[[ 49  45  45  -1  24  -3 -39 -26   0  35 -16  15 -33  26   3 -18]
 [ 63  51   3 -38  16 -29 -10 -17  -4  31 -19  11  -8  16 -23  29]
 [-19  23 -18   1 -16  47   6  16  38  73   1  -2  -8  67  12  -9]
 [-56  11 -26  13 -32   4  -4 -18  48  52 -15 -41 -27  33  18  26]
 [  4  17  28  33  -3  24 -51   9 -14   2  -1  16 -32  10   7 -51]
 [ 19  30  19  15  31 -50 -24 -27 -44 -27  -8  -6  -5 -44 -13 -14]
 [ 39  -5  -9 -53  -5  -6  26  -3  15  14  -7   7  13  22 -12  40]
 [ 19 -28  25 -19  23  -3  24 -14  -4 -24   7   6  17 -14   5   4]
 [ 43  32   8 -20  -4   2 -16   4   7  30  -9  17 -13  30 -10  12]] ==> 29

[[ 22 -67 -83 -26  34 -77  33 -48  84  15]
 [ 72  70  93  -6 -59 -12 -82  74  32 -41]
 [-45  53  94 -75 -91  26  63  19  62  60]
 [ 78  89  17  55  53 -79 -10  16 -34  26]
 [ 12  40  -3  -5 -68  94   9  14 -38  10]
 [ 37  51  21 -67  94 -63   4  -8 -63 -73]
 [ 23 -46  51  78  90  66 -38  27  31  34]
 [ -8 -48  39 -89 -80 -87 -28   4 -59 -35]
 [ 56 -65  70  84   7  35 -14  11 -26 -71]] ==> -41

[[  -4   -3   35  -12   -6   19  -14    3   17  -25   -9   14    2   25]
 [  -1   -8  -74  -11    4   -8  -13  -32  -29   -5    4   -1   13   -8]
 [   1    3    7    8  -10   10    4   17  -71   18   -1   12   11    6]
 [  11    4  -30   -4  -21    1    8  -10   35    3   -4    1   35   -9]
 [  -3  -17   49    2   -1   -2    6   18  -38    9    8   18    0    1]
 [  -3    2  -22   -3   13   10   22   -8  -30   -6   -1  -15  -12  -28]
 [   0  -13  -24   -4   -1    5    7   28   10   12   -3    1  -18    2]
 [  -2    3   37   -5   -3   -5    4   47   38  -16   13  -16  -27  -26]
 [   0   18   24   -2    6    2  -13   16  -27   -6   13  -13    7   -3]
 [   3  -19 -102  -17   29  -14   15   33   38  -20   -6    3    0   -4]] ==> -8

[[ 19 -30 -24  15 -41   1  37   2 -35  20  17 -10 -16]
 [ -1  12 -32   6 -15 -15  27   1  -2 -21   2 -22   0]
 [ 30 -75  41  26 -62  10  27   3 -23  23   2   2  -8]
 [ -3   5 -41 -41  15  -2  -6   8   9  10   4  22   7]
 [-12  46 -16 -36  52 -14 -22   3  34  -1  -4 -18  12]
 [-45 -44  18 -36 -32 -22 -68  -2 -32 -23  -7 -11 -19]
 [ 40  37   8   9  42   0  44  -7  29  32  -5  -6  -6]] ==> 0

[[ 13 -22 -42  -5 -10  29  11  21  17]
 [ 10  37  -5  17 -18  12   5  21 -37]
 [ -7 -12 -65   0  38  15  25 -13 -26]
 [-10   4  32   9  48 -34  32 -40   4]
 [ 17 -15 -26  29   3   7   4  26  19]
 [ 16  44   6  17  -5   7  -5  22 -36]
 [ -3   1  -5  33  -9  -1   5  17   9]
 [  4 -29 -27  -1  31   5  17  -1  -1]
 [  1  -2  -8 -10 -19  20   4  10   4]
 [  9  -9  11  37  39 -27   7  -6  35]
 [ 17 -38  -2  13  78 -27  37 -23  22]] ==> -37
---
array([ 0,  5, 82, 80, 27, 24]) yields 0, 24

array([ 494,  131,  527, -780, -350]) yields 494, -350

array([263, 192, 172, 819, 386, 457]) yields 263, 457

array([[530, 423, 620, 476, 872, 145, 222],
       [647, 338, 623, 466, 315, 478, 784],
       [297, 667, 378, 392, 573, 618, 263]]) yields 530, 263

array([88, 18, 46, 80, 43, 60]) yields 88, 60

array([-651,  191,  599,  -98, -385]) yields -651, -385
---
[[-29 -90  26  29  26]
 [-56  32 -81 -66 -63]]	-63

[[ 55 -81 -72  17  11 -64   2]
 [-94 -48  -5 -74  88  57 -94]
 [ -5  -4  -5  -4  -9  -6  -7]]	-7

[-81 -92  26  41  62 -16  42]	42

[[-30 -50  31  15]
 [ -7  57 -73 -38]
 [ -8 -42  62  15]]	15

[[-35  40 -34  61 -55  36]
 [  3  17 -19   8  40  80]]	80

[-50  98  56 -12 -42 -30 -69]	-69

[-92  25  17  20   9  23]	23

[-74  71 -47 -46  34 -57 -29]	-29

[[ 78 -46 -31 -83 -19]
 [ 75 -51 -79 -39 -28]]	-28
---
-9	-97	45	-88
-61	2	21	39
out 21

-82	16	-86	-19	11	-70	2 out -86

24	-79	-16	-76
-5	-11	3	-6
-38	-90	21	-10
out 21

0	37	4	53	-75	-70	42
5	-21	-9	-8	-35	-74	-55
-20	42	3	-38	25	-58	48
out 3

40	14	-77	99	53 out -77

-4	35	51	16	-16	30	86 out 51

53	73	75	20 out 75

56	53	79	-31 out 79

76	97	-35	36	25	-65	1 out -35

23	-80	-50	-38	-40	66 out -50
---
19,-6,15,97
-7,-4,15,-38
-16,-6,0,69
-> -7

-52,23,-53,-41,-22,48,-53
34,30,82,-28,57,79,24
-9,5,-67,-53,17,9,54
-> 34

-52,-66,-58,-32,29
79,26,-69,5,24
-69,-5,51,46,-53
-> 79

75,29,0,-5
0,24,-41,0
50,9,-30,-32
-> 0

78,58,-78,16
-14,-68,61,0
34,-43,-78,-73
-> -14

33,-90,-47,16,13,-13
60,-21,4,-28,-6,9
63,-70,11,-56,8,-17
-> 60

0,14,6,-15
63,33,-8,92
-57,-2,-3,-11
-> 63
---
[-31  94 -19 -38] ==> -19

[[ 12  55  28  37 -33 -78 -31]
 [ 22  52 -31  78 -82  78 -60]
 [ 55 -31 -40   1   4  24 -49]] ==> -78

[-102   44  -32   20   50] ==> 20

[  7  27  77  10 -22  45  34] ==> 45

[-49 -51 -96 -21  79  87] ==> 79

[[ -7 -13 100   7]
 [ -8 100  24   6]] ==> 100
---
[[808 169 206 105]
 [634 205 490 315]] value 315

[[-165 -197  354   27 -761  513]
 [-684 -197  354   27   96 -503]] value -503

[[160 178 145 105  94 244]
 [  9  12 113 176 139 108]] value 108

[[6 7 6 2 7]
 [5 8 9 3 6]] value 6

[[40  3 31 36 39 35 24]
 [41 91 32 28 23 51 41]] value 41

[[ 753 -130  388 -602]
 [-290 -333 -167 -363]] value -363
---
[80 82 50  6] ==> 82
[-20  -2   5  23  73  -5] ==> -2
[-72 -62  99  44  17] ==> -62
[11 11  5 58 63 61 89] ==> 11
[40 70 11 75 30 -6] ==> 70
[  98  -23 -101   80  -11   -4   61] ==> -23
[ -2 101  -8  65] ==> 101
[-29  72  90  79] ==> 72
[-92  -3   0 -17] ==> -3
---
Q: array([-46,  96, -78, -93, -69])
A: 96
Q: array([ 89,  26, -81, -49,  23])
A: 26
Q: array([ 20, -72, -85, 103,  32])
A: -72
Q: array([77, 62, 50, 82, 68])
A: 62
Q: array([-75, -20, -21,   3,  88])
A: -20
Q: array([-37, -41, -31, -37, -98])
A: -41
Q: array([-86, -95,  74, -16,  45])
A: -95
---
[77, 125, 70, 47, 236, 104, 83] ==> 83
[6, 8, 1, 3] ==> 3
[5, 1, 25, 5, 36, -27, 3] ==> 3
[-25, -25, 10, 28, 11, -8] ==> -8
[31, 84, 18, 40, 4] ==> 4
[2, 2, 8, 2, 3, 4, 7] ==> 7
[62, 59, 65, 88, 8, 42, 92] ==> 92
[83, 43, 49, 23, 34, 7] ==> 7
---
((94, 117, 173, 196, 203), (84, 109, 162, 192, 197), (198, 135, 126, 64, 91)) >> 198
((-88, -6, 82, 152, 564, -232, -578), (351, -40, -98, -169, 175, 323, -364), (-37, 47, 346, -304, -26, 418, -201)) >> -37
((557, 568, 623, 761, 747, 109), (165, 177, 842, 855, 827, 405), (564, 720, 915, 575, 576, 664)) >> 564
((901, 217, -393, 301, 109, -284, 50), (737, 428, -122, 179, 73, -56, 68), (132, -8, -405, 130, -599, -332, 497)) >> 132
((868, 903, -691, -854, 16), (787, 930, -487, -843, 14), (787, 749, -614, -704, 16)) >> 787
((59, 49, 19, 39), (55, 83, 50, 55), (56, 88, 42, 61)) >> 56
((5, 7, 4, 7, 4, 2), (6, 6, 4, 5, 5, 5), (6, 8, 1, 7, 6, 4)) >> 6
---
[ 47  56  95 -81] yields -81
[ 70 -49 -22 -97  -8 -39] yields -39
[ 93 -27  41  43] yields 43
[-60  92 -18   2] yields 2
[-37  22  14 -33  82] yields 82
[ 35  74 -13  24  32 -56] yields -56
[-68 -26 -35  41 -16 -79 -33] yields -33
[  7 -80 -51 -15  -3] yields -3
[ 83   3  64 -25 -53 -55  -8] yields -8
[ 81  37 -17 -41] yields -41
